Each path below is one point turned by a fixed rotation once a step. After each direction that follows a path, write how fast that rotation turns it, in deg/step (0 if it stays still).
Each turn is a multiple of 5 degrees from 10 to 175, or 0.
Each row of a path follows its step; steps can be skipped.

step 0: [ 18  10  -4 -17  -7  12 -11   5 -10 -22   6  -6   1  -3 -14  39  -1  28
 -26  -4  21   7   8  21 -12  18 -11  25  70  25 -17 -35 -35  40 -34   4
  -9  -6 -16 -31  -5  46 -67   2  23  23   0  -9 -20   2  11 -14   0 -27
  11  37   1  25   1]
step 1: [ -3  13  -2  71  33  -1  -5   4 -19 -25 -13  12  10  -7  23  24   3  20
  17  33  25  36   3 -23  -9 -18   9 -16  16 -65 -16  -7 -13   1 -10  16
  20  31  45 -21  31  -9  33 -14   5 -29 -11  -5 -24  20 -36  20   0  -3
  -8  15  -2   0  31]
step 2: [-10  13 -35 -32 -16 -20 -17  44  30 -31  30  -7  -4 -17  -5   4   1  34
  36 -12   8  -1   8   2  -4   5  -9  -1  50  -1  -2  -8  16   3 -32 -18
  -7 -17 -20  11   7 -48 -25 -17  -3  57   2  54  -7  14  -3  37 -12   6
  38  10  -4  30  -2]
step 3: [-16 -10  12  -6  30   8  12 -20  43 -27   6  15 -17  30 -13  -4  12  -5
  30  -4 -23   6   5 -43 -19  13  -9  -3  -8 -16  48  18  -2 -39   4  11
  -7  15  24 -48  33 -31  17  -1 -32 -17 -29   3 -11   4 -21  25  31  17
 -36 -12 -32 -45  31]
step 4: [ -4  39 -49 -72  21 -25  47 -13  14  31  31  21  -1  11 -24  27 -13  23
   3 -32  16 -11  20  10  -4  -6 -24  16  -3  28 -10 -14  41   3  -3  -5
  12  11 -35  28 -34 -11   2  -8  22  26 -14  16  -2   0  -1 -13  18  27
  -6  15  19 -23 -12]
step 5: [-22   4  14  18  26  -9  10 -37  31   5 -24  18  -7 -20  15 -42  22 -17
 -14 -26   2 -31 -11  11  17 -24  -3  10 -14 -11  22 -19  -3 -17  21  -9
  18  18  -9  -9 -24   7  28  25 -28  -2 -31 -67   8  18 -21  28 -18 -29
 -43 -23  10 -12  49]
step 6: [ 17  -8  12 -32  20 -28   9   1 -46  33   5 -28 -11 -43 -14   8  15  24
 -16  -5  -8  -3 -27  -1  10  -4   2 -24  46  22   1  12  11 -35 -10 -20
 -14 -21 -51   5 -47  32  13 -20  50  27 -13  -2   9 -18 -16 -37 -21  12
  21  -4  17  13  -6]
step 7: [  0  12  41  50  -4 -58 -22 -10  15   7 -41 -13  18 -10  25 -20  -4  24
   3 -18  10 -15  -7 -22   1  38  27 -14 -17  -3   0 -14 -39  -3  19 -16
 -26 -17   6 -11  17  27  30  45  -7 -18  16 -50 -36  15 -11  10  32   9
   8 -18 -14  -3 -12]
step 8: [ 61  11  -3 -24  -1 -10 -59  40 -26   4  14 -19  10   8  10  31 -20  -4
  14 -29  52   9 -27 -11 -19 -13  -1   8   9  23  -2  46 -27   4   0  -3
 -24  24 -20   6 -24  -1 -39 -24  18   9  21  14 -18   1   6 -33 -14  30
  -8 -17  16  31   4]
step 9: [ 25  44   6  48   8  14  -5   3  -4   0   2 -30   4  30   2 -17 -21  -6
  41  14 -16  19  24 -57 -20   5  29  -9 -32 -20   9 -51   2  -1 -31  22
  -6 -11  10  16  25  16 -39  31 -45 -11 -17 -26 -16  -2   2  17   8 -23
 -17 -18   4  15  21]
step 10: [ 19  -4   4 -33  -1  26   0  41   4  -3  -2 -21   2  29  16  55  20  14
  28  -3   1   6 -13  27 -19 -21 -24  -2 -20  -6 -11 -28  25  16  34   0
  17   9  16 -18  -3 -23 -48 -10  33  48 -15  33   7 -41 -51 -17 -22   1
  15 -22  10   8  -7]
[  2  -2  12  -5  -3   0   3   3   1  -3   1   3   6   7  -4  -4   3   4
  16   2 -12  -1   0  12   4   9  -1  -8   2  -9   1   2 -10 -11   3  -1
  -2  -9   1  -4  -5   2   0  11   7   6  -7   4  13  -5  -1   1   2   8
   3   0 -13   5  -4] | 95
[  5  -2  -1  -6  15   4  -4  -6  -5   5   3   7   5  -2  -2  -5  -5  -6
  -9  11  -8   6   2   0   7  -3  -7  -6  -4   2 -11  -9 -10 -12  -3  -5
  -8  -3   0   2   7  -1  -4  -1  -4  -6  -9   6 -14  -3  -9   0   8   6
   5   2   8   2  -4] | 130
[ -7   4   8 -11   4   7   1  -7  11  15   2   2  -4   1  -6  -2  -8  -3
   2   6   1   2  -6  -3   9   7  -7  -1   0  -8   5   5  17   7   3   7
  -2  -5   4  -1  -1  -6  -4   2   8   0  12   3  -1   3 -10  12   2   0
   0   3   2   5  10] | 45
